In the rows, 128 means zero.
Families of rows that turns and mirrors carry onto each other, the same ones carrying the whole set onto itself: the rest of each named row's family, in list order
3 families of 6 rows
q574: [130 114 117 143 131 123 146 128 130 104 128  87 165 158 145 114 103 114]
q804: [124  99 134 137 114 153 145 154 138 107 133 100 155 167 123 124 105 105]
q894: [152 100 126 146 120 126 141 112 101 110 148  98 162 147 130 105 124  99]
q723: [137  91 141 141 116 157 152 161 129 105 138 116 157 146 133 117 136 101]
q389: [169  98 132 131 167 144 125 136 147 107 124 115 178 154 111 140 122 119]
q253: [133  94 137 153 103 127 143 127 116 101 139 114 143 157 138 105 117 107]
q198: [167  95 122 132 182 142 129 136 126 114 136 110 172 154 121 122 128 119]
q942: [118  85 131 146 117 153 157 153 139 120 141 119 156 165 125 123 130 110]
q613: [162  81 147 133 138 140 125 122 144 107 126 146 160 150 102 129 135 104]
q552: [122 104 121 124 127 128 143 134 151 108 133  89 186 142 129 125 112 107]
q428: [146  89 129 143 146 126 142 109 151 106 123 155 156 155 144 125 132 115]
q56: [147  84 130 142 151 115 140 123 148 101 137 145 164 142 134 118 152 124]
q91: [152  84 148 117 146 138 114 124 144 115 133 133 157 159 102 123 102 113]
q760: [116  97 113 128 139 137 139 124 136 115 134  92 172 144 138 121  95 116]
q506: [168 103 126 142 158 116 133 108 138  96 127 135 168 144 130 126 141 120]
q693: [169 108 126 144 170 131 139 136 135 115 142 117 166 175 125 130 125 130]
q669: [137 101 132 144 128 122 140 124 101 109 155 109 144 151 130  98 123 120]
q643: [144  71 135 121 143 143 121 115 150 115 141 131 166 153  96 129 122 101]

Which other rows belong to the same family as q669? q198, q942, q56, q760, q643
Which other rows belong to the same family as q253? q574, q804, q389, q613, q506

Families of rows that turns and mirrors carry onto each other, the same ones carrying the whole set onto itself: the rest of each named row's family, in list order
5 families of 3 rows
q571: [113 138 144 134 123 137 148 145  96 121 125 135 114]
q64: [149 145 136 101 148 151 116 128 123 116 102 109 119]
q810: [142 142 140 109 148 144 123 130 110 113  79 120 112]
q215: [131 143 135 104 106 138 119 108 117 125 116 130  79]
q3: [119 138 149 136 141 127 137 125 103 125  84 145 122]
q945: [135 159 143 128 124 142 106 115 125 139 133 118 135]
q824: [132 144 148 135 108 140 106 102 111 144  99 135  97]
q194: [133 147 140 122 142 143 123 123 131 131 136 122 141]
q496: [119 159 151 140 133 127 123 126 100 129  92 138 135]
q281: [123 136 140 126 115 147 137 136 111 128 150 124 110]
q370: [120 127 144 132 108 143 139 130  99 131 126 136  88]
q480: [128 160 131 100 130 134 128 129 123 113 138 120 127]
q304: [150 135 137 104 136 152 112 118 118 121  90 115  96]
q919: [115 153 140 113 129 121 140 130  98 108  91 141 108]
q30: [137 127 143 126 116 146 114 100 124 143 112 134  89]

Which other rows belong to the same family as q64? q810, q304
Which other rows belong to the same family as q215? q480, q919
Which other rows belong to the same family as q571? q281, q370
Which other rows belong to the same family as q194? q3, q30

Families of rows that turns and mirrors carry onto each other, the same ones carrying the whole set onto itself: the rest of each named row's family, in list order
4 families of 8 rows
q718: [107 115 134 145 152 143 136 132 134 157 130 162  88 137 146]
q772: [118 115 132 141 156 138 132 140 126 168 140 172  95 133 135]
q80: [130  99 136 122 135 159 140 127 151 124 172 176 149 146 155]
q953: [120 103 138 118 136 170 131 118 137 128 165 165 153 144 159]
q352: [120 105 132 120 131 161 137 120 138 128 159 154 159 137 158]
q811: [128 110 147 131 129 156 144 121 144 124 173 178 156 139 152]
q190: [111 122 140 154 150 131 139 134 122 141 137 176  91 129 152]
q948: [100 118 138 160 140 139 140 131 132 150 132 168  93 137 146]
q514: [127 116 138 127 130 154 132 117 146 125 164 180 162 128 139]
q313: [113 126 146 145 149 130 134 131 133 155 134 175  92 123 140]
q623: [117 118 140 126 128 156 139 113 142 121 154 171 162 129 150]
q231: [122 108 139 128 130 162 126 112 130 128 162 163 162 132 150]
q697: [111 121 138 161 147 143 137 125 124 144 129 175  93 132 140]
q396: [115 120 135 140 154 134 136 139 140 158 136 171  88 131 141]
q116: [120 112 139 132 121 162 143 113 145 129 162 171 160 140 146]
q448: [113 126 136 136 152 139 131 143 128 161 142 169  92 119 140]
q490: [106 121 124 137 147 136 135 137 130 166 129 167  98 132 136]
q941: [109 122 149 152 147 134 134 136 122 150 143 171  91 124 149]
q563: [129 108 141 119 137 163 140 126 142 132 176 171 155 138 153]
q908: [116 112 124 152 146 146 135 132 129 158 129 162  94 135 136]
q202: [118 114 143 124 136 146 142 126 151 125 167 182 162 136 149]
q692: [113 124 146 150 157 136 134 135 123 155 141 184  96 130 138]
q196: [107 116 127 155 138 132 141 130 132 151 125 168  96 134 143]
q895: [119  98 134 128 140 162 134 123 138 129 169 164 157 150 156]
q365: [119 113 143 122 124 162 128 109 137 134 157 173 161 136 148]
q444: [122 109 134 119 129 169 139 118 142 136 166 165 158 140 148]
q75: [106 123 143 151 147 138 134 124 127 154 127 165  92 129 147]
q525: [104 121 125 144 144 144 137 138 139 160 132 165  93 131 135]
q983: [125 104 132 128 138 155 139 129 153 125 171 179 156 145 144]
q732: [128 109 141 125 122 151 136 119 152 129 164 183 156 136 143]
q668: [110 126 137 135 159 136 132 140 119 156 140 175  95 125 146]
q161: [123 101 135 118 139 151 141 133 147 133 169 167 158 142 158]

Which other rows belong to the same family as q941? q80, q953, q948, q448, q365, q525, q732
Which other rows belong to the same family as q196? q190, q514, q231, q490, q895, q983, q668
Which other rows belong to the same family as q444? q718, q811, q313, q396, q116, q563, q75

Families of rows that turns and mirrors carry onto each other, the same ones carrying the whole set onto itself: the rest of each named row's family, in list order
4 families of 5 rows
q553: [120 124 124 140 124 130 112 131 150 171 112]
q207: [127 148 152 171 111 112 130 141 127 135 138]
q853: [125 115 145 134 150 134 125 118 123 140 119]
q585: [124 128 119 140 130 128 108 134 154 165 112]
q337: [121 125 121 146 127 127 109 138 145 173 115]
q776: [141 135 130 135 137 123 128 147 126 117 150]
q73: [108 126 132 156  96 129 113 123 155 136 135]
q780: [110 126 132 157  95 125 125 123 157 136 127]
q184: [130 120 138 129 150 137 125 121 127 141 116]
q280: [144 137 130 136 139 121 135 147 120 121 144]
q832: [130 124 146 133 147 141 120 132 120 142 113]
q350: [128 124 146 134 153 134 121 124 127 138 113]
q133: [106 121 128 156  96 133 119 131 153 136 140]
q999: [130 153 148 166 107 110 120 142 128 132 141]
q254: [135 151 139 163 103 104 126 134 126 135 141]
q384: [143 133 129 132 132 125 125 140 115 121 152]
q763: [123 123 121 140 124 133 116 143 156 161 109]
q856: [143 131 127 136 139 118 135 147 127 126 151]
q625: [108 125 129 155  91 127 115 131 153 142 137]
q369: [126 148 147 164 104 111 127 142 125 127 141]

Which other rows belong to the same family as q384? q780, q832, q254, q763
Which other rows belong to the same family as q73? q585, q776, q350, q999
Which other rows belong to the same family as q553? q184, q280, q625, q369

Families of rows that turns and mirrors carry onto each other, the same ones carrying the whole set onto itself: the rest of each named row's family, in list order
3 families of 6 rows
q467: [119 125 112 125 147 150 146 108 141 124 152 133 125]
q115: [169 139 110 119 150 162 123 146 118 104 139 170 122]
q373: [113 123 117 130 144 145 144 115 147 131 143 138 128]
q819: [120 109 120 133 123 135 143 119 151 109 124 148 124]
q223: [168 144 101 113 154 158 130 147 128 118 129 169 119]
q315: [169 142 101 115 151 164 126 141 122 104 129 167 118]
q211: [140 144  92 104 152 165 108 138 120 108 134 157 120]
q9: [140 141 100 108 151 162 105 142 117 107 147 160 124]
q283: [138 119 126 141 141 143 159 119 147 126 135 150 125]
q250: [141 118 118 139 136 147 162 123 156 120 136 148 129]
q887: [117 110 128 135 131 133 141 113 143 116 124 149 122]
q768: [148 129 112 113 138 150 104 141 115  94 128 172 117]
q417: [150 132 104 110 139 153 108 137 118  94 115 169 113]
q212: [118 110 123 129 129 133 137 106 137 106 127 144 117]
q830: [113 123 108 128 137 148 144 120 155 123 143 136 131]
q150: [133 143  93  98 151 156 107 141 125 117 131 158 120]
q579: [151 130 108 110 137 143 111 142 123 103 110 175 111]
q11: [148 118 126 140 140 144 161 111 142 116 137 149 121]

Which other rows belong to the same family as q150? q467, q223, q212, q579, q11
Which other rows belong to the same family as q887? q373, q315, q211, q283, q417

Families of rows that turns and mirrors carry onto each other, the same ones carrying the whole set onto itself: the rest of each named row's family, in list order
4 families of 8 rows
q880: [110 106 126 107 140  94 117 158 113 134 137 123 130 109 134 127 132 137
 125 132 138 120 110 106 137 114 131 116 123 139 137 137 150 124 139]
q295: [134 117 124 128 112 118 123 152 144 117 125 116 115 148 132 130 133 109
 127 120 106 118 151 120 150  92 136 128 135 141 145 127 127 139 130]
q349: [114 135 112 136 150 122 137 116 138 140 137 127 130 118 104 110 134 125
 123 123 146 129 112 146 127 135 116 134 143 113 118 111 157 109 142]
q394: [138 114 131 126 115 117 122 150 143 114 123 122 111 151 119 123 138 111
 127 112 109 122 150 123 143  94 122 133 131 136 140 128 126 152 138]
q149: [105  96 120 117 135  92 127 150 119 132 130 122 128 107 126 128 143 136
 120 130 138 119 107 113 142 107 133 115 121 141 133 126 146 124 143]
q342: [117 127 104 141 152 125 138 107 133 129 142 124 135 116 104 102 130 129
 136 119 152 129 115 135 124 135 119 137 140 111 125 114 143 115 132]
q750: [112 149 125 123 127 118 142 144 130 118  86 125 121 118 127 121 131 142
 145 119 111 132 109 102 145 142 134 129 132 126 118 147 146 135 114]
q743: [142 114 120 136 119 114 124 149 136 126 117 115 121 146 123 136 144 125
 121 121 106 117 149 127 156  94 124 138 139 140 147 127 123 138 130]
q817: [132 128 134 128 152  99 120 128 136 121 113 133 147 117 121 125 103 141
 148 125 127 131 146 141 129 106 129 121 154 116 127 112 117 149 119]
q163: [130 145 109 150 115 144 138 117 129 126 103 128 128 142  99 124 109 110
 122 150 118 131 132 126 140 140 152 119 131 139 114 122 121 136 125]
q799: [110 146 142 138 130 139 148 130 122 137 143 132 107 142 128 126 143 108
 140 105 129 116 118 102 123 138 125 122 101 118 135 124 122 137 138]
q595: [153 132 140 123 132 135 115 115 108 138 130 135 132 132 135 134 129 127
 115 136 156 117 143 119 114 113 148 108 112 124 127 110 121 124 131]
q682: [117 135 103 139 149 119 139 107 129 137 139 118 132 113  98 106 129 133
 124 121 148 129 113 132 125 137 119 126 139 118 109 116 150 115 142]
q747: [124 145 119 154 125 144 141 123 132 144 106 127 132 141  99 120 105 121
 118 153 121 121 124 128 136 136 146 115 131 149 110 122 128 144 122]
q679: [135 131 143 125 152  97 123 124 141 123 118 140 154 116 121 123 106 142
 143 131 121 128 150 137 135 117 129 127 137 107 125 107 120 145 117]
q972: [152 122 136 125 123 142 111 123 107 146 128 136 133 129 138 125 125 134
 114 141 148 118 131 121 111 114 151 105 116 130 124 124 118 122 133]
q463: [119 131 101 140 147 130 142 120 130 134 132 120 135 120  98 108 135 133
 123 126 152 119 126 129 134 134 114 139 131 112 112 118 151 103 145]
q241: [104 136 134 144 130 134 143 134 126 133 150 141 112 141 127 125 143 103
 138 111 126 135 119 108 138 148 123 135 111 114 137 128 122 140 152]
q909: [124 141 106 146 113 143 140 122 131 123 113 122 126 153  99 118 103 119
 124 151 125 116 132 131 148 133 147 124 138 144 114 123 122 132 128]
q801: [111 138 140 140 130 141 153 140 126 138 147 135 103 141 127 120 143  97
 128 110 132 127 122 104 130 135 120 129 104 118 128 126 133 134 143]
q179: [129 127 134 120 153 100 109 126 129 114 122 149 145 123 111 125 107 135
 153 124 126 132 153 134 136 110 128 123 143 119 123 105 117 144 131]
q292: [100  99 140 116 139  99 123 160 128 136 126 119 125 111 133 131 128 132
 121 143 135 116 114 105 136 111 135 115 119 138 133 135 147 119 126]
q529: [150 133 145 124 122 141 111 102 126 135 125 134 131 131 142 128 130 128
 117 136 142 129 139 117 111 116 153 104 120 122 127 112 125 121 135]
q678: [117 152 129 123 134 112 138 142 131 123  90 131 137 122 134 126 122 137
 142 113 103 129 114  97 144 144 130 135 137 128 120 153 143 124 129]
q778: [110 141 141 138 138 140 147 135 128 143 140 142 110 146 132 137 135 101
 131 107 124 123 121 111 127 135 114 135 100 119 132 131 132 134 146]
q597: [123 152 112 145 116 136 131 126 139 138 103 129 123 143  95 115 109 113
 122 150 122 131 133 130 148 141 149 116 135 148 116 120 124 127 134]
q66: [151 134 132 123 127 132 111 111 116 152 126 143 131 125 136 129 133 129
 112 142 146 117 147 113 118 123 147 108 108 126 131 118 118 123 134]
q735: [112 157 134 111 136 120 133 137 135 128 101 127 122 119 133 116 129 141
 143  99 104 125 109 101 142 135 140 131 140 125 121 147 148 137 127]
q101: [135 134 143 126 141 102 121 126 140 116 114 147 146 114 125 124 101 144
 150 127 128 132 135 130 132 100 130 123 146 107 118 116 117 145 125]
q739: [112 152 126 121 132 119 150 145 130 125  93 126 127 117 131 121 125 139
 143 113 101 133 109 105 148 136 129 135 139 115 124 149 140 138 129]
q546: [106 103 131 119 141  99 119 151 121 129 139 126 133 103 132 130 139 131
 119 136 133 115 119 110 139 118 135 111 132 151 138 138 147 116 142]
q468: [137 118 136 129 126 124 127 147 149 116 127 113 117 144 123 127 135 116
 121 115 103 118 158 132 155  99 131 128 131 146 147 126 129 141 132]

Which other rows belong to the same family as q394? q149, q342, q750, q799, q972, q909, q101
Which other rows belong to the same family as q595? q880, q295, q817, q163, q682, q801, q739
Which other rows belong to the same family as q679? q349, q678, q778, q597, q66, q546, q468

